128 stands for zero in the data rows.
How far apart are the two rows of each pair, measured in a hidden way? 0 means very close, and 40 very far. Two or three weighted sums of its numbers give each row a place; it is the straight-line distance between the places.
[112. 133. 158. 156. 163. 144. 146. 106. 107. 118.  93. 138. 108. 135. 162. 104.]
[121. 135. 156. 147. 151. 144. 137. 105. 113. 109. 102. 141. 116. 141. 135. 117.] -> 9
[109. 126. 148. 147. 163. 140. 129. 105. 125. 109.  99. 125. 115. 132. 141. 121.]
[108.  67.  68.  76. 177. 113. 198. 108. 157. 164. 179.  41. 166. 125. 198. 116.] -> 22
[106. 100. 114. 105. 164. 127. 167. 107. 140. 153. 137. 101. 137. 116. 173. 123.]
[136. 161. 152. 206. 138. 123. 116. 127. 128.  76. 100. 121. 104. 203.  90. 153.] -> 13
[118. 114. 129. 116. 154. 127. 148.  99. 125. 128. 126. 107. 129. 133. 148. 126.]
[126. 118. 100. 104. 107. 137. 144. 168. 168. 171. 166. 137. 158.  99. 131. 126.] -> 21
[143. 149. 181. 152. 150. 146. 129. 106.  84. 113.  79. 153. 104. 151. 134. 111.]
[129. 151. 184. 166. 152. 136. 126. 107.  92. 105.  73. 157.  94. 156. 136. 107.] -> 7
[122. 133. 107. 111. 105. 136. 151. 193. 200. 191. 167. 138. 177. 128. 109. 161.]
[108. 103. 110. 117. 157. 126. 141. 102. 142. 127. 131.  97. 129. 116. 151. 120.] -> 35
[121. 133. 116. 133. 105. 134. 142. 172. 189. 165. 155. 144. 152. 123. 102. 158.]
[127. 123. 139.  98. 136. 132. 129. 111. 123. 132. 126. 124. 127. 124. 141. 124.] -> 16
[115. 123. 125. 136. 162. 133. 162. 117. 124. 122. 115. 125. 125. 133. 165. 106.]
[123. 121. 137. 134. 156. 136. 167. 108. 115. 125. 117. 110. 128. 154. 162. 105.] -> 16
[132. 148. 128. 140.  97. 144. 135. 201. 168. 172. 136. 170. 154. 120.  99. 149.]
[149. 165. 136. 166.  85. 143. 106. 182. 126. 124. 118. 189. 121. 132.  96. 124.] -> 12
[115. 122. 102. 159. 154. 114. 144. 140. 171. 127. 138.  95. 142. 165. 135. 164.]
[ 91.  84.  87. 104. 162. 125. 176. 108. 156. 168. 151.  95. 149.  95. 174. 123.] -> 6
[118. 100.  62.  81.  99. 136. 159. 187. 195. 197. 196. 118. 191.  84. 132. 140.]
[127. 129. 157. 132. 154. 125. 125.  92. 105. 116.  97. 126. 114. 133. 140. 120.] -> 32
[145. 158. 188. 145. 121. 133.  95.  98.  75.  90.  81. 162.  85. 140. 106. 118.]
[112.  95. 109.  70. 152. 140. 159. 106. 137. 158. 147. 100. 148.  88. 175. 110.] -> 13
[148. 178. 205. 207. 141. 133.  98. 105.  60.  76.  39. 182.  64. 176. 103. 111.]
[136. 147. 123. 129.  86. 138. 120. 193. 151. 162. 142. 175. 136. 108.  95. 138.] -> 22
[111. 109. 107. 157. 151. 111. 150. 132. 182. 118. 142.  84. 149. 167. 124. 165.]
[ 95.  85. 105.  72. 153. 130. 165. 107. 163. 178. 163.  91. 165.  97. 162. 140.] -> 19
[102.  98. 125.  92. 166. 146. 183.  97. 145. 143. 138.  93. 148. 120. 179. 109.]
[132. 143. 128. 125.  90. 153. 136. 176. 160. 161. 149. 161. 151. 123. 105. 133.] -> 28
[100. 109. 110. 147. 146. 112. 140. 127. 174. 105. 144.  92. 132. 138. 122. 157.]
[ 99.  61.  85.  60. 169. 122. 178.  96. 165. 162. 170.  58. 165. 108. 171. 126.] -> 14
[124. 138. 129. 180. 132.  98. 110. 130. 144.  86. 117. 118. 108. 164. 102. 155.]
[129. 125. 149. 107. 131. 133. 110.  95.  90. 126. 110. 144. 112.  96. 127.  96.] -> 22
[104. 103.  89. 142. 137. 120. 145. 136. 173. 125. 166.  82. 157. 142. 124. 160.]
[125. 153. 187. 160. 148. 134. 113. 106.  96. 100.  72. 161.  94. 143. 128. 123.] -> 17
[110. 101. 133. 114. 160. 134. 144.  99. 137. 129. 129.  99. 128. 121. 151. 123.]
[140. 128. 140. 106. 136. 125. 113. 107.  97. 118. 116. 129. 114. 112. 145. 112.] -> 10
[123. 157. 147. 201. 143. 114. 110. 140. 138.  88.  97. 130. 105. 187.  99. 152.]
[134. 140. 158. 147. 150. 134. 141. 111.  94. 115.  88. 140. 110. 156. 143. 115.] -> 12
[143. 138. 108. 125.  98. 139. 144. 183. 152. 179. 151. 142. 154. 128. 119. 143.]
[117.  96. 119.  92. 146. 130. 138.  99. 124. 144. 137. 104. 133. 100. 151. 121.] -> 23
[143. 110. 134.  89. 124. 122. 114. 100.  83. 129. 122. 128. 119.  91. 150.  96.]
[158. 158. 156. 146. 116. 136. 104. 127.  80. 105.  87. 165.  93. 128. 117.  98.] -> 6
[107.  95. 105.  98. 162. 132. 166.  94. 147. 139. 150.  72. 145. 125. 163. 130.]
[127. 142. 162. 144. 148. 138. 131. 117. 103. 123.  94. 141. 108. 139. 143. 118.] -> 3
[145. 152. 125. 141.  92. 141. 127. 164. 121. 143. 127. 172. 131. 121. 106. 120.]
[118. 124. 149. 117. 167. 132. 151. 100. 119. 131. 110. 111. 126. 142. 152. 121.] -> 21
[116. 138. 164. 163. 164. 141. 127.  98.  98.  99.  87. 140. 102. 151. 125. 116.]
[145. 157. 176. 137. 111. 143. 105. 135.  98. 118.  96. 170. 105. 123. 115. 115.] -> 28
[131. 153. 178. 155. 143. 135. 125. 105.  88. 114.  86. 153. 104. 148. 134. 113.]
[123. 116. 149. 112. 143. 142. 132. 107. 125. 131. 119. 124. 131. 123. 140. 121.] -> 16
[130. 137. 167. 112. 124. 142. 109. 115. 105. 132. 100. 160. 110.  99. 128. 114.]
[ 95.  93.  83. 134. 144. 100. 154. 134. 179. 132. 165.  68. 148. 137. 139. 165.] -> 15
[121. 118. 128. 128. 158. 125. 149. 107. 108. 139. 120. 114. 126. 132. 149. 118.]
[134. 143. 112. 134.  94. 141. 124. 191. 158. 172. 148. 169. 146. 114. 111. 141.] -> 26
[132. 114. 134.  96. 133. 136. 124. 100. 118. 133. 126. 119. 130. 106. 135. 116.]
[147. 166. 135. 145.  78. 145. 106. 193. 124. 159. 128. 184. 134. 120. 103. 135.] -> 15
[131. 111. 120.  83. 132. 136. 134. 111. 112. 159. 131. 123. 135.  91. 155. 105.]
[127. 147. 137. 185. 136. 120. 123. 148. 147.  92. 116. 121. 115. 181. 111. 150.] -> 17
[119. 140. 159. 153. 158. 132. 127. 101. 104. 116.  90. 133. 106. 152. 138. 123.]
[123.  94. 111.  68. 130. 123. 124. 104. 124. 151. 152. 111. 142.  83. 145. 124.] -> 3
[171. 154. 116. 164.  67.  98.  52. 152. 117.  70. 137. 136. 106. 149.  59. 156.]
[125.  83.  81.  50. 127. 130. 147.  97. 107. 163. 164.  90. 146.  58. 176.  83.] -> 15
[142. 157. 184. 142. 141. 145. 113. 108.  68. 105.  80. 167.  93. 134. 129.  97.]
[128. 138. 152. 152. 157. 135. 153. 115. 104. 116.  93. 130. 112. 156. 154. 110.] -> 13
[136. 126. 149. 105. 131. 138. 122. 101. 103. 127. 113. 137. 122. 121. 131. 110.]
[145. 124. 120.  80. 112. 130. 125. 132. 109. 155. 139. 135. 136.  88. 139. 103.] -> 6
[161. 144.  80. 164.  78.  81.  84. 166. 141.  82. 161. 109. 127. 158.  69. 150.]
[109. 113. 105. 150. 140. 110. 143. 135. 181. 125. 152.  88. 145. 163. 122. 171.] -> 5
[112. 118. 143. 131. 161. 129. 142. 108. 119. 125. 113. 117. 127. 130. 157. 111.]
[131. 118.  82.  90.  94. 140. 144. 193. 168. 190. 179. 136. 173.  98. 139. 134.] -> 25
[125. 144. 154. 148. 157. 132. 133. 111.  98. 110.  98. 136. 107. 147. 143. 112.]
[101.  93. 119. 106. 166. 140. 181.  92. 137. 146. 133.  92. 141. 119. 174. 114.] -> 17
[116. 107.  80.  96. 106. 132. 164. 191. 214. 205. 192. 114. 186. 113. 131. 158.]
[120. 124. 139. 123. 160. 127. 139. 116. 119. 117. 115. 112. 125. 141. 153. 117.] -> 29
[140. 135. 140. 123. 130. 145. 136. 132.  95. 133. 116. 146. 120. 131. 137. 103.]
[138. 134. 132. 118. 123. 117.  99. 105.  95. 112. 118. 137. 110. 117. 120. 101.] -> 10
[153. 125.  87. 133.  72.  95.  53. 134. 137.  83. 165. 101. 128. 125.  57. 166.]
[126. 109. 113.  92. 134. 132. 136. 110.  98. 130. 132. 120. 133.  97. 158. 102.] -> 10
[121. 143. 171. 159. 154. 128. 116.  95.  99.  78.  88. 131.  94. 163. 129. 121.]
[136. 112. 109.  89. 118. 135. 138. 114. 113. 136. 141. 135. 135.  85. 152.  99.] -> 8
[125. 120.  95. 110.  95. 131. 124. 172. 170. 153. 160. 146. 156.  92. 110. 149.]
[173. 158. 115. 161.  57.  86.  27. 132. 123.  54. 143. 120. 107. 157.  26. 179.] -> 13
[168. 194. 169. 184.  73. 135.  84. 211. 113. 128.  93. 227. 103. 151.  69. 135.]
[128. 134. 158. 102. 123. 134. 100. 104. 103. 124. 106. 152. 110.  98. 131. 110.] -> 21
[133. 150. 178. 141. 144. 132.  94.  98.  87.  94.  80. 158.  93. 136. 116. 116.]
[123. 117. 126. 139. 162. 125. 166. 123. 116. 129. 122. 111. 122. 146. 160. 118.] -> 15
[110. 121. 133. 132. 165. 134. 160. 104. 122. 122. 126.  98. 126. 144. 168. 117.]
[108. 104. 126. 108. 160. 138. 163. 107. 135. 133. 130. 106. 136. 119. 165. 114.] -> 15
[163. 183. 182. 162. 107. 132.  85. 123.  58.  86.  75. 188.  82. 142. 109. 104.]
[165. 142. 101. 154.  81.  95.  80. 140. 121.  93. 148. 119. 120. 150.  78. 147.] -> 8
[101.  94.  75. 126. 140. 118. 157. 138. 196. 139. 173.  64. 159. 146. 146. 161.]
[116. 109. 118. 107. 163. 126. 171. 123. 122. 150. 132.  99. 141. 140. 166. 111.] -> 3
[110. 114. 141. 117. 153. 134. 146.  99. 124. 122. 118. 111. 122. 119. 156. 117.]
[113. 125. 103. 122. 100. 148. 143. 191. 193. 164. 165. 141. 161. 100. 120. 144.] -> 28
[ 93.  92.  78. 122. 141. 112. 147. 125. 189. 131. 172.  75. 153. 128. 129. 161.]
[108.  96. 110. 101. 166. 130. 172. 106. 142. 153. 144.  93. 140. 129. 171. 122.] -> 9
[112. 111.  98.  83. 100. 144. 136. 172. 180. 176. 183. 140. 170.  78. 123. 144.]
[117. 133. 159. 144. 156. 122. 133.  92. 116. 105.  98. 123. 107. 146. 128. 136.] -> 29
[143. 157. 137. 147.  94. 146. 121. 189. 150. 155. 134. 173. 147. 135.  95. 146.]
[127. 136. 160. 147. 153. 136. 125. 106. 109. 100.  97. 132. 111. 142. 132. 120.] -> 28
[112.  73.  91.  51. 148. 119. 161.  84. 132. 164. 166.  78. 153.  78. 178. 102.]
[110. 128. 158. 138. 162. 133. 149. 103. 113. 103. 100. 121. 110. 149. 152. 103.] -> 12
[157. 123.  82. 135.  63.  78.  45. 132. 153.  82. 170.  95. 125. 130.  42. 182.]
[171. 153. 122. 155.  59.  89.  21. 127. 125.  75. 137. 130. 116. 147.  20. 188.] -> 10
[131. 139. 101. 110.  87. 143. 136. 199. 177. 179. 169. 147. 163. 106. 116. 147.]
[113. 102. 110. 103. 154. 123. 157.  86. 140. 137. 149.  81. 141. 131. 150. 128.] -> 27
[129. 157. 187. 169. 149. 130. 108.  92.  88.  81.  67. 165.  89. 143. 116. 111.]
[113. 122. 133. 133. 163. 130. 142. 106. 121. 122. 108. 119. 115. 123. 156. 112.] -> 16
[172. 174. 140. 189.  63.  94.  42. 141. 100.  46. 110. 147.  88. 178.  36. 161.]
[132. 140. 123. 118. 103. 141. 138. 165. 140. 159. 137. 166. 136. 110. 117. 117.] -> 10
[150. 121. 115.  97. 111. 136. 139. 119.  96. 133. 139. 125. 140. 108. 154.  97.]
[128. 153. 153. 207. 139. 118. 106. 136. 134.  82.  94. 130. 102. 192. 102. 161.] -> 17
[117. 149. 127. 195. 126. 112. 108. 151. 154.  96. 119. 123. 110. 164.  96. 161.]
[130.  88.  56.  51.  85. 107. 103. 127. 176. 137. 215.  70. 175.  89.  89. 161.] -> 20
[146. 149. 170. 132. 136. 137. 120. 108.  85. 122.  91. 157. 112. 138. 133. 105.]
[124. 142. 134. 125. 100. 147. 127. 177. 171. 174. 144. 167. 157. 124. 102. 156.] -> 26
[140. 148. 118. 118.  85. 144. 122. 201. 146. 173. 147. 177. 148.  99. 117. 125.]
[154. 125.  86. 137.  83.  89.  93. 140. 131.  91. 161.  97. 130. 151.  90. 150.] -> 23
[126. 130. 147. 135. 166. 147. 147. 103. 104. 120. 105. 126. 118. 143. 146. 115.]
[151. 159. 192. 146. 128. 141.  96.  94.  52. 100.  66. 174.  83. 131. 121. 100.] -> 14
[130. 131. 146. 150. 150. 116. 142. 117. 101. 120. 102. 122. 110. 151. 151. 109.]
[107.  95. 116. 108. 163. 121. 162.  97. 148. 138. 141.  93. 142. 129. 161. 133.] -> 6
[110. 127. 116. 167. 144. 112. 140. 121. 162. 114. 137.  95. 130. 176. 114. 158.]
[126. 131. 106. 121. 103. 132. 127. 174. 171. 173. 160. 140. 162. 112. 111. 148.] -> 22
[126. 146. 162. 159. 163. 131. 138. 117. 110.  92.  85. 136. 105. 162. 143. 119.]
[130. 148. 137. 135. 102. 143. 122. 184. 168. 156. 134. 172. 144. 127.  98. 145.] -> 34
[116. 122. 154. 142. 157. 140. 141. 109. 118. 114. 104. 127. 118. 141. 151. 119.]
[140. 154. 168. 133. 126. 141. 102. 110.  91. 104.  92. 163.  95. 126. 126. 109.] -> 6
[122. 142. 156. 170. 155. 128. 125. 113. 110.  91.  93. 126. 100. 161. 136. 122.]
[104. 125. 126. 169. 159. 111. 140. 124. 162. 103. 122.  98. 127. 171. 120. 160.] -> 3
[130. 118.  92. 101. 107. 135. 144. 162. 147. 164. 164. 136. 156. 101. 132. 119.]
[131. 164. 180. 179. 149. 134. 103. 109.  90.  78.  70. 155.  85. 164. 115. 116.] -> 18
[112. 126. 139. 145. 157. 132. 150. 106. 121. 136. 108. 119. 118. 140. 152. 124.]
[122. 120. 146. 105. 134. 131. 109.  98. 116. 129. 115. 126. 121. 103. 137. 122.] -> 8
[102. 113. 136. 130. 171. 130. 153.  99. 129. 118. 111. 118. 117. 120. 154. 109.]
[124. 137. 160. 148. 160. 141. 143.  99. 104. 122.  93. 132. 114. 154. 147. 115.] -> 9
[123. 149. 168. 160. 152. 123. 117. 101.  96.  94.  89. 148.  93. 148. 131. 121.]
[151. 144. 151. 122. 122. 135. 105. 113.  76. 113. 105. 158.  98. 115. 127.  96.] -> 15
[102. 109. 119. 135. 178. 123. 159.  99. 139. 109. 123.  86. 125. 142. 171. 115.]
[160. 135.  80. 142.  77. 107. 104. 155. 126. 104. 158. 118. 126. 137. 105. 130.] -> 19
[142. 143. 155. 125. 127. 138. 108. 113.  78. 107.  99. 157. 104. 116. 123. 102.]
[148. 147. 170. 131. 127. 141. 107. 101.  69. 101.  80. 175.  90. 122. 127.  92.] -> 14
[119. 136. 171. 150. 164. 136. 138.  94. 108. 105.  85. 139. 103. 142. 146. 113.]
[122. 163. 158. 207. 142. 125. 107. 123. 134.  76.  97. 131. 105. 198.  92. 153.] -> 16
[161. 145. 114. 148.  65.  96.  45. 131. 127.  87. 148. 130. 120. 133.  40. 169.]
[137. 150. 123. 131.  83. 139. 129. 194. 170. 161. 159. 168. 158. 125.  91. 144.] -> 28
[147. 118.  81.  96.  91. 130. 143. 178. 156. 187. 177. 125. 167. 107. 133. 138.]
[129. 134. 156. 140. 144. 127. 118.  87. 111. 106. 102. 123. 105. 146. 121. 133.] -> 21
[119. 132. 156. 132. 158. 125. 139. 103. 109. 119. 104. 120. 119. 151. 142. 121.]
[103.  98. 117. 110. 166. 125. 163. 100. 148. 134. 134.  90. 141. 116. 167. 120.] -> 4
[123. 132. 148. 138. 152. 125. 127. 111. 108. 119. 107. 122. 115. 142. 135. 119.]
[135. 142. 135. 174. 130. 116. 121. 132. 143. 101. 120. 107. 123. 184. 112. 152.] -> 21
[144. 150. 113. 126.  86. 136. 121. 185. 135. 162. 148. 164. 142. 122. 102. 128.]
[132. 147. 110. 143.  81. 145. 122. 186. 160. 165. 151. 168. 150. 108.  92. 138.] -> 7
[101. 115. 143. 130. 169. 127. 138. 106. 130. 115. 105. 121. 113. 117. 163. 116.]
[124. 151. 178. 160. 160. 136. 118.  91.  93. 101.  79. 152.  93. 150. 121. 112.] -> 8
[117. 124. 101. 152. 140. 122. 151. 134. 166. 122. 151.  94. 143. 169. 125. 154.]
[107.  85. 102.  98. 165. 120. 173. 101. 140. 153. 147.  80. 140. 117. 172. 122.] -> 8
[126. 125. 138. 109. 157. 131. 149. 109. 108. 133. 114. 108. 125. 136. 153. 115.]
[153. 159. 141. 146.  83. 137.  97. 183. 124. 145. 124. 187. 128. 119. 101. 135.] -> 18
[134. 141. 152. 144. 159. 123. 150. 116.  95. 118.  96. 120. 114. 168. 156. 110.]
[150. 171. 145. 157.  77. 141.  93. 181. 120. 135. 113. 208. 121. 127.  86. 123.] -> 32
[150. 112.  56. 136.  84.  82.  94. 135. 163.  99. 180.  75. 138. 142.  84. 170.]
[141. 163. 142. 142. 100. 134. 125. 195. 147. 164. 123. 183. 141. 139.  95. 146.] -> 25
[122. 106. 109. 128. 163. 117. 154. 117. 129. 134. 128.  96. 127. 133. 164. 111.]
[118. 130. 148. 140. 160. 135. 144. 111. 106. 119. 106. 120. 116. 141. 158. 114.] -> 4
[102.  98. 127. 109. 177. 125. 158.  90. 137. 137. 133.  82. 133. 127. 171. 129.]
[101.  95. 125.  87. 167. 142. 165. 100. 137. 154. 132. 104. 143.  94. 174. 114.] -> 14
[178. 180. 141. 204.  91.  95.  59. 154.  95.  49. 107. 138.  89. 199.  57. 156.]
[130. 120. 121. 106. 123. 144. 129. 114. 105. 129. 132. 141. 126.  97. 137. 110.] -> 17
[117. 138. 134. 175. 147. 120. 141. 137. 147. 104. 121. 107. 120. 179. 123. 146.]
[103.  96. 104.  80. 150. 130. 158. 108. 147. 157. 153.  91. 148. 101. 158. 135.] -> 19
[128. 136. 154. 158. 152. 122. 132. 100.  98. 116.  95. 138. 101. 155. 141. 118.]
[142. 155. 179. 137. 128. 136.  94. 107.  61. 105.  75. 165.  90. 119. 128. 105.] -> 15
[132. 115.  82.  89.  97. 131. 136. 175. 169. 191. 180. 134. 168.  87. 128. 132.]
[ 96. 109. 119. 122. 159. 128. 155. 108. 141. 130. 131. 105. 132. 121. 159. 122.] -> 22
[102.  90. 100.  64. 135. 148. 152. 136. 167. 194. 177. 113. 171.  63. 157. 127.]
[107.  81.  96.  99. 165. 124. 162.  93. 158. 145. 154.  72. 147. 115. 173. 130.] -> 26
[123. 123. 134. 130. 162. 124. 137. 108. 117. 114. 110. 104. 121. 138. 144. 119.]
[134. 125.  99. 121.  87. 132. 127. 181. 166. 172. 164. 147. 160.  98. 114. 143.] -> 25
[106. 103. 116. 107. 164. 133. 180. 113. 139. 150. 136.  92. 141. 130. 183. 111.]
[144. 147. 166. 140. 126. 126. 101. 105.  74. 102.  98. 146.  96. 130. 130. 103.] -> 8
[134. 125.  86. 102. 103. 142. 156. 202. 166. 199. 176. 131. 176. 116. 138. 129.]
[128. 122. 141. 129. 161. 129. 154. 115. 116. 123. 111. 114. 120. 149. 155. 110.] -> 32
[109.  96. 118.  90. 148. 131. 161.  91. 130. 150. 142. 102. 137. 113. 153. 122.]
[128. 124. 159. 111. 148. 136. 124.  74.  76. 109.  97. 137. 106. 104. 149.  95.] -> 9
[144.  95.  46. 103.  79.  68.  78. 108. 171.  91. 198.  54. 147. 120.  73. 186.]
[106.  90. 109.  94. 147. 129. 151.  91. 152. 148. 150.  81. 151. 107. 162. 147.] -> 5
[122. 153. 172. 183. 159. 137. 129. 111.  93.  75.  77. 146.  93. 171. 136. 109.]
[129. 144. 132. 129.  97. 152. 116. 180. 154. 153. 138. 175. 136. 105. 102. 131.] -> 31
[115.  93.  53.  60. 107. 133. 163. 179. 187. 208. 202. 109. 189.  68. 154. 127.]
[131.  95.  29. 124.  84.  67.  92. 134. 188.  92. 217.  40. 156. 154.  76. 198.] -> 23
[105.  93. 119.  90. 156. 133. 150.  95. 149. 134. 141.  91. 147. 110. 160. 128.]
[103. 127. 154. 133. 153. 137. 140.  98. 116. 118. 108. 127. 118. 133. 141. 119.] -> 6
[121. 121. 147. 107. 144. 146. 140. 104. 107. 138. 122. 137. 128. 106. 145. 110.]
[136. 148. 165. 162. 148. 132. 133.  98.  85. 106.  83. 137.  91. 169. 133. 118.] -> 10
[141. 141. 168. 121. 143. 136. 113. 114.  93. 121.  97. 156. 106. 124. 127. 116.]
[114. 112. 124. 122. 157. 133. 156. 119. 126. 133. 125. 115. 127. 120. 164. 110.] -> 5
[170. 149.  83. 180.  66.  76.  69. 154. 126.  53. 154. 112. 113. 167.  57. 158.]
[155. 152. 112. 119.  88. 139. 120. 201. 140. 162. 146. 161. 146. 119. 102. 133.] -> 35
[119. 135. 109. 126.  99. 142. 132. 184. 153. 175. 151. 160. 151. 105. 115. 137.]
[100. 108.  98. 148. 146. 108. 138. 121. 179. 107. 152.  74. 145. 155. 116. 158.] -> 24
[118.  89.  51.  66.  91. 127. 151. 173. 183. 181. 207. 107. 187.  65. 135. 130.]
[117. 127. 159. 139. 159. 143. 141.  98. 122. 110. 102. 129. 112. 139. 135. 118.] -> 19
[144. 156. 174. 146. 122. 131. 105. 106.  73.  91.  80. 168.  87. 129. 111. 102.]
[ 99. 103.  98. 134. 166. 115. 174. 106. 172. 131. 160.  62. 154. 167. 141. 161.] -> 14
[126. 116.  87.  89.  90. 143. 144. 186. 166. 181. 177. 139. 164.  90. 126. 131.]
[133.  85.  18. 117.  84.  86. 112. 147. 184. 100. 213.  46. 163. 127. 103. 165.] -> 20
[123.  95. 104.  75. 126. 127. 132. 118. 117. 157. 151. 117. 146.  73. 155. 116.]
[138. 162. 206. 140. 130. 136.  79.  95.  73.  93.  68. 180.  78. 139.  94. 124.] -> 7
[128. 124.  91. 102.  94. 142. 148. 183. 151. 186. 168. 152. 156. 100. 130. 131.]
[131. 146. 118. 127. 109. 149. 144. 185. 155. 160. 150. 143. 152. 123. 122. 127.] -> 8
[117. 128. 145. 133. 158. 136. 141. 105. 126. 125. 109. 122. 124. 139. 147. 121.]
[130. 140. 121. 121.  97. 143. 133. 184. 164. 165. 147. 165. 152. 114. 113. 132.] -> 27
[128. 118. 131. 127. 155. 128. 147.  95. 122. 132. 114.  99. 125. 151. 148. 133.]
[137. 128. 145. 101. 115. 147. 119. 111.  95. 126. 119. 148. 125. 104. 132. 101.] -> 15
[128. 122. 145. 128. 152. 129. 123.  99. 120. 121. 105. 115. 112. 135. 143. 134.]
[172. 163. 108. 188.  75.  86.  75. 156. 113.  57. 135. 122. 106. 186.  69. 155.] -> 22
[135. 148. 167. 143. 129. 133. 105. 119.  93. 119.  96. 157. 104. 127. 114. 123.]
[111.  92. 102.  95. 168. 120. 164.  99. 139. 139. 143.  87. 141. 121. 173. 124.] -> 15
[ 99.  68.  86.  75. 166. 130. 195. 105. 157. 180. 166.  67. 166.  99. 192. 110.]
[102.  90. 102.  83. 173. 131. 180. 100. 150. 149. 151.  84. 156. 112. 169. 129.] -> 14
[157. 125.  77. 134.  59.  82.  59. 146. 143.  91. 172. 102. 135. 131.  69. 174.]
[132. 137. 125. 111. 100. 142. 120. 187. 162. 151. 147. 162. 151. 105. 108. 141.] -> 17
[137. 149. 134. 121.  93. 149. 129. 169. 141. 158. 143. 171. 148. 111. 107. 137.]
[164. 175. 192. 151. 102. 133.  67. 122.  58.  93.  64. 192.  76. 126.  85. 116.] -> 13
[130. 122.  86. 100.  96. 140. 139. 180. 170. 174. 173. 140. 161.  94. 124. 134.]
[130. 146. 161. 160. 146. 129. 131. 111.  94. 109.  91. 137.  99. 157. 127. 115.] -> 20
[141. 155. 135. 145.  91. 137. 119. 180. 148. 158. 136. 176. 140. 130.  90. 146.]
[105. 118. 116. 148. 142. 120. 137. 124. 174. 107. 147.  90. 135. 160. 114. 160.] -> 19
[107. 116. 144. 120. 153. 143. 152. 103. 124. 118. 114. 122. 126. 116. 159. 108.]
[ 97.  70.  71.  46. 140. 141. 155. 134. 165. 177. 188.  88. 177.  45. 172. 114.] -> 34
[106. 122. 108. 150. 133. 119. 144. 142. 178. 118. 150. 111. 140. 155. 110. 155.]
[129. 115. 132. 102. 142. 128. 123. 102.  99. 134. 118. 112. 122. 101. 156. 109.] -> 19
[132. 136. 149. 152. 162. 133. 143. 110. 112. 106. 100. 115. 117. 162. 144. 119.]
[106. 104. 138. 114. 170. 135. 153.  86. 143. 122. 121.  99. 134. 135. 142. 123.] -> 10
[113. 119. 141. 106. 132. 141. 126. 105. 119. 133. 127. 125. 131. 105. 140. 124.]
[123. 125.  88. 109.  95. 134. 143. 193. 179. 189. 174. 147. 164.  97. 118. 148.] -> 11
[109. 121. 144. 148. 173. 128. 141.  88. 122. 114.  99. 124. 109. 136. 145. 121.]
[146. 127. 101.  99.  96. 133. 132. 158. 128. 146. 152. 150. 138. 102. 129. 103.] -> 31
[111.  93. 106.  87. 165. 134. 175. 116. 144. 163. 145.  81. 152. 117. 181. 112.]
[141. 151. 180. 142. 133. 141. 115.  99.  92. 115.  88. 161.  96. 140. 127. 118.] -> 12
[146. 140. 155. 128. 122. 133. 114. 118.  94. 121. 103. 153. 115. 132. 122. 104.]
[117. 136. 159. 151. 148. 123. 122.  98. 115. 107.  97. 133. 111. 142. 123. 128.] -> 17
[ 93.  98. 121. 114. 165. 132. 154.  94. 146. 124. 142.  88. 140. 125. 162. 128.]
[178. 142.  75. 146.  62.  77.  50. 140. 133.  82. 174.  97. 128. 153.  54. 169.] -> 3
